One vector is turned by the same rotation once a tick. Each row is the vector after some number of ticks, and that number follows the row.
The counts run from 0 to 487.
[143 105 142 148  80 112 134 174 112 152 123 127 118 157 130  92 110 127
 122 164  95 108 149 130  98 137  85 171 107 158  95  73 110 106] => 487
[176 158 142 118 127 141 122 131 132 114 108 132  85  72  91  96 104 117
 118 144 128 156 124 180 144 151 115 177 103 124 112 148  94  81] => 428
[114 153 151 178 144 163 141 156 162 164  96 156 106 136 129 133 124 138
 158 159 117 146 122 103 109 153 163 172  65 111 129 159  94 124] => 150
[138 141 143 170 123 159  90 154 139 138 111 157 142 149 164  88 116 141
 135 163  98 120 160  97 107 150 110  96 117 121 115 179  96  77] => 186
[183 113  93 152  88 115  86 126 109 117 108 144  79 132 132 104  76 140
 140 166  96 129 138 135 117 156 118 114 101 110 106 112 122 161] => 95
[143 128 114 127 128  72 105 132 104 133 145 166  73  97 100 132  66 130
 151 158 107 150 135 132 112 140 137 154  88 145 113  88  99 140] => 83
[ 80 131 125 126 154 132  91 183 148 135 122 170 106  81  76 139  85 112
 121 152 162 132 103 120 104 135 140 138 165 155  96 137 102 137] => 38
[136 144 132 140  90 160 111 167 152  78  90 127 129 125  99  92 101 131
  83 139 137 114 131 156  98 151  96  97 157 164  85 141 105  91] => 230
[163 143 111 121 125 120 109 160 126 127 122 136  60  94 116 141 140 105
 113 133 109 128  82  93 151 175 142 165 103 117 118 145  82 150] => 339
[104 153 107 161 125 176 112 169 134 131  81 126 101 125 138 131  68 132
 187 122 129 126 142  60 119 133 117 114 121 124 131 139  92 123] => 372
[172 163 166 136 105 112 157 165 139 150 126 135 103 124 136 121 103 152
 140 159 108 135 111 160 110 130 138 202  91 126 118 100  97  88] => 470
[172 149 151 113 107  89  83 188 140 159 136 162 101 105 147 154 100 153
 125 169  97 139  71 119 135 121 155 131 127 127 104 117 143 132] => 293
[124 138 124 171 100 159 160 144 137 128  90 109  84 138 114 111 128 115
 147 141 115 129 139 115 117 175 131 186  64 115 119 128  75 126] => 148
[176 160 137 124 103  78 102 178 138 137 151 155  83 105 145 150 104 154
 126 153  83 138  86 124 132 130 160 147 110 130  97 103 125 130] => 292
[156 130  99 157  82 138 124 135 133 117  94 132  80 131 117 117  70 143
 155 133 106 141 152 123 128 136 124 136  75 129  93  74 138 154] => 100
[113 165 160 143 119 162 132 185 189 139 116 150 121 117 120 125  87 155
 122 144 162 142 124 155  81 119 157 141 147 125  90 133 126 103] => 240
[118 145 182 144  96 133 154 180 159 157  82 127 130 137 122 126  87 160
 165 161 137 147 107 132  95 114 119 165 106 147 131 126 125  94] => 467
[108 168 100 154 114 177 136 165 125 117  95 103  94 113 135 130  66 123
 178 111 126 119 140  73 129 130 113 139 105 122 118 115  88 124] => 373
[130 134  95 147 130 155 100 135 102 132 129 139 100  93 112  78  85  97
 153 142 123 134 188 132 123 137  99 164 103 117 101 104  85 105] => 398
[154  99 108 110  73 130  81 201 123 157 114 126 101 134 127 124  83 132
 119 145 109 120  91  98 140 113  87 129 148 150 106  97 144 148] => 301
[114 170 169 151 120 165  98 177 151 146 108 131 158  70 133 114 108 124
 138 151 128 145 134 126 153 126 122 145 132 120 101 143 120  55] => 199
[163 126 113 109 116 170 139 142 126 121  99 144  92 151  93  84  80 132
 122 135 141 136 139 169  96 124  75 164 113 161 116 132 102 102] => 439
[106 133 105  92 129 155 124 183 140 119 139 134  72  97  87 123  83 109
 115 108 158 111 126 129 106 118 122 160 158 150  87  93 103 132] => 34
[149 112 111 156  94 164  77 172 161 140 103 156  94 156 148 136 115 136
 114 154 114 126 102  95 124 157 150 107 126  98  95 152 144 178] => 323
[166 175 111 130 117  91 117 147 122 106 129 124  76  77 118 139  70 135
 138 146 115 131  93 138 109 151 155 130 129 107 119 119  86 135] => 65
[109 163 131 156 143 141 107 153 131 161 123 132  81  95 147 129  88 118
 188 156 126 137 149  85 110 143 154 149 102  80 120 138  84 117] => 376
[159 104 151 129 102 134 106 181 128 178 124 175 134 183 154 106  99 154
 129 173 103 117 116 118  92 110 100 154 129 157 117 126 128 112] => 484
[181 134  93 151 107  91  88 133  89 107 119 144 112  84  93 121  70 117
 136 163  99 137 114 135 145 161 100 144 109 147 109  91 104 146] => 88
[138 159 132 103 139 148  81 182 165 123 142 160  69 108 134 130 113 139
  98 121 127 130 108 107 108 134 152  95 151 123  92 177 119 113] => 25
[152 159 111 113 107 103 103 169 121 102  91 116  84 101 111 143  46 151
 150 133 129 139  89 100 122 120 113 104 141 158 138 135 103 126] => 69
[112 141 150 148 128 151  99 168 158 109 113 169 166  88  91 110 101 121
  95 158 142 130 123 156 122 141 110 134 154 176  82 142 112  76] => 223
[173 157 152 159 130 119 133 137 149 113 112 176 126 148 126 105 103 160
 117 177 110 145 114 171  85 161 146 146 101 139 113 161  96 102] => 453
[156 137 136  87 105 117 132 189 134 104 112 126  90 137 110 116  78 145
 111 125 133 115  92 141  87 116  85 131 162 176 119 123  96 102] => 254
[141 117 110 153 123 170 130 146 122 142  88 160 110 125  77 128 107 113
 132 133 120 142 106 128 159 145 107 194  76 175 119 110 108 147] => 129
[122 146 144 165 169 152 109 160 120 178 143 187 153 131 136 111 110 117
 148 167 109 125 142 107 123 132 136 188 105 135 123 145  88  91] => 174
